(in the rows, 128 means zero)
Each path is a new rotation, seen through one point. The rows after it are directions, each followed by how far the rotation turns it, in degrees per step (0 if it stays put).
Each turn is a multiple of 5 degrees from 10 to 175, or 0.
Each row of a path follows its step; steps can be skipped.
Rotation 1:
step 2: [119 136 127 129 121 129 124 140 127 125 132 102 129 120 130 124 110 129
 137 139 132 126 117 124 117 128 141 127 126 124 134 124 130 127 118 117
 118 119 130 137 131 128 125]
step 6: [134 136 149 118 124 121 129 126 132 130 136 118 127 125 127 129 118 117
 136 115 137 138 124 142 125 133 126 128 121 120 127 113 135 140 125 132
 136 124 141 127 130 133 133]
step 11: [130 127 137 133 125 110 120 128 127 119 122 119 124 135 116 119 122 131
 127 124 135 126 120 135 116 133 144 121 133 130 124 108 130 125 137 128
 121 130 126 146 138 118 125]
step 12: [132 134 142 124 122 119 117 125 123 138 137 112 131 114 135 113 125 130
 135 133 130 130 134 139 128 130 139 133 128 132 119 124 133 129 118 120
 132 140 141 140 127 121 129]
step 15: [124 130 131 116 128 122 125 131 135 122 134 119 136 126 130 120 132 131
 147 128 134 135 127 127 125 137 137 129 116 116 129 136 135 135 127 124
 144 139 141 146 123 116 127]
step 20: [122 128 131 125 135 116 129 136 126 130 132 113 131 127 125 120 109 135
 133 132 133 131 118 139 119 125 133 129 124 128 137 135 137 121 115 112
 113 118 128 144 129 129 128]
step 23: [120 134 137 124 130 114 133 135 138 127 134 115 131 137 115 120 133 122
 138 130 134 120 122 137 118 119 135 133 119 115 137 123 143 129 131 125
 127 114 130 137 125 135 134]
step 24: [121 143 138 117 138 122 126 122 125 131 132 121 135 127 129 126 118 123
 130 120 136 141 127 141 126 131 127 131 122 123 133 106 125 130 122 143
 141 124 137 139 128 122 133]
step 25: [122 134 139 122 117 131 141 131 129 136 137 109 136 130 108 121 135 128
 143 124 134 132 122 129 129 129 135 129 126 126 132 123 128 139 123 130
 130 118 129 132 120 122 110]
Speeds:
[129 132 130 130 129 126 127 129 130 128 125 131 125 128 132 129 128 127
 129 129 131 128 129 128 122 130 130 126 129 128 132 125 127 123 128 121
 132 128 131 130 126 131 131]
120
[129 128 125 130 132 125 129 130 124 130 128 133 130 131 125 129 128 124
 127 124 128 128 124 131 131 128 130 130 129 127 125 130 127 125 127 128
 128 126 125 133 128 132 133]
110
[123 132 123 127 125 133 131 128 128 130 130 127 130 129 126 130 129 129
 124 129 127 130 129 124 127 131 133 127 129 131 127 126 123 124 128 129
 130 126 130 128 133 128 127]
125
[131 124 128 129 127 127 129 130 128 133 128 125 130 131 129 125 124 131
 126 124 131 128 129 123 128 131 125 125 124 123 128 131 124 127 126 125
 127 130 129 126 129 130 130]
55
[131 127 126 124 130 125 131 126 134 130 122 129 136 127 129 130 128 129
 125 128 129 126 127 128 126 128 128 128 131 130 130 128 128 127 126 132
 126 130 127 130 127 124 129]
175
[126 128 128 128 125 128 130 132 127 127 130 125 133 124 131 125 132 129
 131 129 129 126 126 128 129 125 128 128 130 130 128 133 128 126 121 124
 132 128 125 129 126 129 124]
140
Rotation 2:
step 0: [134 128 133 131 132 118 142 118 145 132 127 120 125 129 120 139 127 115
 124 118 133 126 128 123 126 129 140 116 134 129 129 124 116 114 133 147
 132 128 127 132 129 127 140]
step 4: [134 118 140 129 115 140 137 119 126 125 126 140 118 132 132 115 131 130
 141 131 141 138 128 121 138 136 133 123 137 125 139 119 123 122 131 137
 118 121 121 134 125 126 124]
step 11: [128 138 126 138 119 128 137 136 126 113 120 117 130 126 128 121 124 118
 134 121 132 142 146 124 140 121 126 123 137 134 138 117 125 119 128 134
 134 111 129 129 121 130 129]
step 18: [122 131 135 134 132 124 129 126 131 129 135 136 128 136 130 133 148 124
 138 119 129 130 137 117 129 132 119 110 138 135 132 127 116 110 121 128
 133 119 116 123 126 127 137]
step 20: [121 136 130 137 131 126 135 133 122 122 127 126 128 127 132 125 118 131
 139 138 143 130 136 128 121 121 115 103 131 127 119 118 134 117 140 119
 126 124 124 133 121 129 124]
step 21: [131 126 144 134 129 144 137 125 117 134 127 129 135 126 107 129 126 139
 138 120 131 136 133 127 139 135 134 118 133 118 131 124 127 122 144 133
 129 121 124 126 123 120 130]
step 22: [137 125 135 129 125 115 138 128 116 129 132 126 111 139 123 119 126 127
 124 127 143 142 130 119 130 132 118 126 133 119 126 132 138 122 125 138
 132 130 123 137 111 119 121]
step 23: [142 128 124 141 136 126 139 123 130 115 135 124 122 114 136 125 117 135
 130 134 123 139 128 123 131 129 135 121 135 126 142 138 124 111 138 135
 124 122 130 123 119 119 128]
step 24: [141 129 131 131 135 133 131 137 121 127 123 140 132 116 124 135 123 117
 126 122 122 139 123 117 134 135 109 129 134 129 121 141 132 118 136 125
 136 125 137 141 118 135 133]
Speeds:
[130 130 124 125 128 125 127 130 126 127 125 126 129 126 132 128 124 129
 128 128 127 132 130 125 128 129 129 129 126 129 129 131 125 128 128 120
 129 122 126 130 131 126 130]
85
[130 123 130 126 131 128 127 132 134 131 127 131 130 131 134 127 130 130
 131 132 127 131 128 127 131 128 126 129 128 127 130 127 126 129 125 126
 129 131 132 127 130 130 130]
35
[129 124 126 132 129 124 128 127 128 130 130 122 128 131 132 133 128 131
 124 129 134 124 126 128 127 126 128 124 132 128 127 128 129 126 128 125
 130 129 129 125 129 127 129]
145
[127 129 131 128 130 127 124 125 128 131 130 129 127 129 126 125 129 128
 134 132 130 130 128 128 127 130 131 131 130 131 121 128 129 121 128 125
 126 126 128 126 128 126 126]
25
[124 125 125 129 124 127 127 128 127 127 129 129 125 131 132 129 129 125
 132 129 127 130 130 129 126 130 131 125 127 132 133 127 125 129 131 127
 131 127 129 127 122 131 123]
155
[124 128 127 131 128 125 128 125 129 128 128 130 129 128 127 131 132 124
 128 125 128 131 128 128 129 123 128 126 121 129 126 133 126 125 128 128
 125 130 131 128 134 132 128]
40
